Each row is where one point has got to under a steady rotation. How many ticks took it there?
The counts run from 0 to 702.
[-16   8   2  -6  13  -6  -1  18  20 -22  -3  -4  -3 -24 -12  -8  28 -27
   0 -16  35  -5   9  -4 -29   0   7 -17 -31  22   1  16 -30  30   6   4
  25  19  -3  26 -24  -9 -12]
505
[ -5   9   2   4 -13  -8   0  -3  19 -43   5  10  -7 -17 -10 -19  25 -21
  11  -9  35   2 -25  -2 -13   7  27 -16 -14  13   3  10 -32  28  10  18
  28  11  -6   4 -17  13 -23]
653
[-13   7  10   1 -28  -2  17 -10   0 -32 -15   5  11 -47   7  -7  13  -7
  -3  21  11 -35 -20   9  -9 -29  15 -13 -32 -15   0   2  -5  25   2  29
  11   1 -15  17 -15   6  -8]
319
[-27  23   2  -2   8  -3   7  11  22 -32  13  16  -3  -7 -19 -13  19 -39
 -11   5  35  -2 -22  -2 -17 -15   8 -10 -14  21   2  -4 -25  20   3  17
  21   8 -13   6 -27  11 -29]
277
[-25   4  -8 -12  -6 -16   4 -15  -7 -42  24  -5  -6 -16 -21  -9   3 -14
   0  30  16 -16  -4   9  -2 -35 -12  -1 -42  -7 -15  -8 -25  13   2  31
   0  -4 -31  27  -7  10   8]
176
[-19   6  12 -25  14  -3   7 -14 -31 -32  -4  21 -15  -1   6  26  12 -27
   1 -12   4   8  20 -26 -26  -5  11 -13 -23  37  -1  16 -30   6   0  -2
  12  28  -1  15  12  10  -3]
606
[-29 -12  23 -27  27 -17   5  16 -17 -12   8   6  -3   9 -10  14   6 -23
  -9   6  18 -16  22 -14 -24 -35   3 -19 -31  20 -25  16  -9   7   6  16
   7  23   2  39   8  -1   1]
367
[-11  36  -3   1  -6   9  14  -6 -13 -29  17  15 -24 -29  -4  13  16 -28
 -11  17  29  27 -22 -19 -11 -20  -7 -11 -19  18  -3   7 -37  20   1  14
  14  18 -16  -4   0  18   0]
41
[-24   3 -20 -17   3 -10  12  -4   0 -32  15 -12 -26 -17 -18   4   5 -20
  16   4  39  10   5  -4 -21   2  -5 -11 -47   8  -9  13 -42  26   3  12
  -1 -10  -8  20  -4   3   0]
163
[-32  26  -1 -11   3  -2  13 -10 -19 -33  21  29 -18  -1 -10   4   3 -36
 -11  33  12   8 -14 -10  -8 -34   3  -4 -22  13  -8 -11 -30   4  -6  16
   8  -4 -12   4  -6  19 -22]
48
[-12   5 -12  -8 -16 -12   7 -27 -22 -37  12  -7 -26 -31  -2  13   6  -3
  16  20   8   1   2   2  -7 -20   4 -11 -49  -6 -10  10 -41  17   0  14
   2   3 -16  16  12  18  11]
183
[ -9  17   0 -12 -30   0  22 -20 -33 -35   8   3 -13 -30  10  -6  30 -15
  -4  22  14  -7 -12 -20 -12 -18   1 -16 -26 -16 -25  13 -30  22  -6  20
   6  -6  -5  16   1   1  -6]
190
[-20  -2  31 -18  10  -7  17  20 -18 -21  11   4   0   6  -9   1  18 -27
 -14   7  36  -6 -11 -30 -19 -19   0 -21  -9   8 -27  28   1  14   9  32
  10  24   5  24  12   3  -1]
3
[-30   8  -9 -16  18 -13   0 -11  -6 -47  22   6 -22   6 -23   9  -2 -29
  11   8  27  20  -6  -8 -13  -7  -6   1 -30  33   7   4 -29   7   6  17
  -1  18 -18  12  11  26   7]
33
[-34 -26   7 -22  -8 -13  16 -18  -6 -43 -19   3   6 -15   7   6  -2  -7
  16   7   0 -37  11   8 -23 -10  31 -15 -45   0  -1   8 -11  14   1  19
  -7 -11   1  27  -2  10  -5]
328
[-23   0  34 -15  10  -8  -3   2 -11 -37  -2  28  15   9  -8  -1  11 -26
 -14   1   6 -18  -6 -17 -18 -23  10  -7  -2  38  -2  11   2   1   9  26
  13  45 -14  22   9  17   0]
238
[-22  -4  12 -14  -7   5  17 -20 -15 -52 -31  21   2 -18  17  10   6 -21
  11  -6   3 -14  -6 -11 -27  10  33  -9 -21  32  18  12  -9  17   4  10
   1  12   2   8   1  17 -12]
459
[-15  29   8   7   6   3  11  16  12 -15  10  21 -20 -27  -9   3  14 -35
 -10  11  37  14 -24  -8 -14 -21  13 -16 -19  19   0   5 -33  23   1   7
  31  12   0  -1 -21  12 -25]
275
[ -8  30  -9  -2 -24   7   7 -28  -7 -55  -2  16  -4 -31   4 -12  26 -21
  -4   4   6   1 -18  -8 -12 -11   6  -6 -21  19   8  -1 -34  20   0  16
  15   9 -25  -1 -13  10 -10]
62
[ -1  18  12 -10   5   2  -3 -13 -18 -35  -9  15  -9 -23   8  19  20 -20
  -6 -11   7  12   9 -21 -21 -14   0 -10 -20  40   8  14 -28  14   0   5
  19  53 -16  15   6  10  14]
609
[ -5  15  11   5   8  -7  -2  22  19 -10   0  -1  -9 -42 -11   3  22 -22
  -9   0  32  -5   4   2 -20 -28   5 -23 -32   9  -3  12 -26  31   5   7
  34  33  -8  20 -25  -3  -2]
507
[  0   0  11 -13 -23  -2  12 -31 -41 -42  -5   8 -13 -32  19  16  15  -4
  12   8  -3  -4   1 -16  -8 -15  20 -16 -29   1  -8  22 -27  17   3  18
   8  21  -7  16  21  21  13]
206
[-19  -6   4  -5  -1 -22  -1   4   1 -20  26  -2 -15 -19 -19   1  -3  -9
  11  31  22 -14 -12  15   2 -41  15 -16 -43 -19 -21   8 -27  16   8  26
  16  -3 -10  22  -6  17  -5]
536
[-30  18  -6 -15   1  -8   2 -24  -7 -53  19  23  -6   3 -19  -4   6 -31
  -3  21   5  -3 -12   1  -7 -28   2   4 -27  23   2 -12 -29   2   0  21
   2   2 -28   8  -4  23 -13]
50
[-14   2  31 -13   9  -7  16  23 -18 -11  12   3  -5 -10  -1   4  13 -19
 -13  12  32  -3 -12 -27 -17 -28   0 -24 -11   4 -31  30  -1  20   9  30
  17  30   6  25  15   8   5]
2
[-24 -24   4 -18 -11 -13  12 -19  -8 -47 -21  -3   5 -23   3   6  -1  -2
  19   4   0 -35   9  10 -18  -7  25  -8 -46   5   6   9  -9  17   8  21
  -7   0  -8  26  -2  10   0]
329
[-39 -21   8 -16  -3 -10  20  -7   7 -47 -15   3   4 -17  -3   5 -14 -14
  17  11  15 -28 -13  12 -20  -6  30  -5 -40  11  11   5  -1  14   7  30
 -13  -9  -5  18  -6  21 -12]
687
[-29  15   0  -6 -11  -4  19  -1   8 -32   4  16  -5 -23  -7 -15  14 -31
  -2  22  24 -17 -22   6 -15 -19  22  -8 -27  -3  -6  -7 -23  22   0  24
  15 -23  -4   8 -31   5 -35]
299
[-16 -15  24 -21  -3 -14  -1 -22 -30 -50  -6  18  13   7   3   6   8 -12
   5   2  -9 -23   5 -13 -15 -17  18  -8 -19  25  -6  13  -3  -1   9  23
   3  33 -15  26  18  22   7]
221
[-35   6   0 -12  18 -11  10  20  14 -20  19  -3  -2 -14 -28  -5  12 -27
 -12  15  43  -8  -9  -2 -20 -22 -11  -8 -33   8 -14   0 -14  18   7  27
   4   1 -11  27 -18  -6  -5]
152
[-31  -8  18  -6  -7  -7  21   1   2 -29  -8  12  -3 -27   2  17 -19 -13
   5  35  10 -26 -27  16  -9 -31  31 -10 -32  -4   3   1  -2  14   6  28
   0  -6  -2   9  -7  25 -11]
684
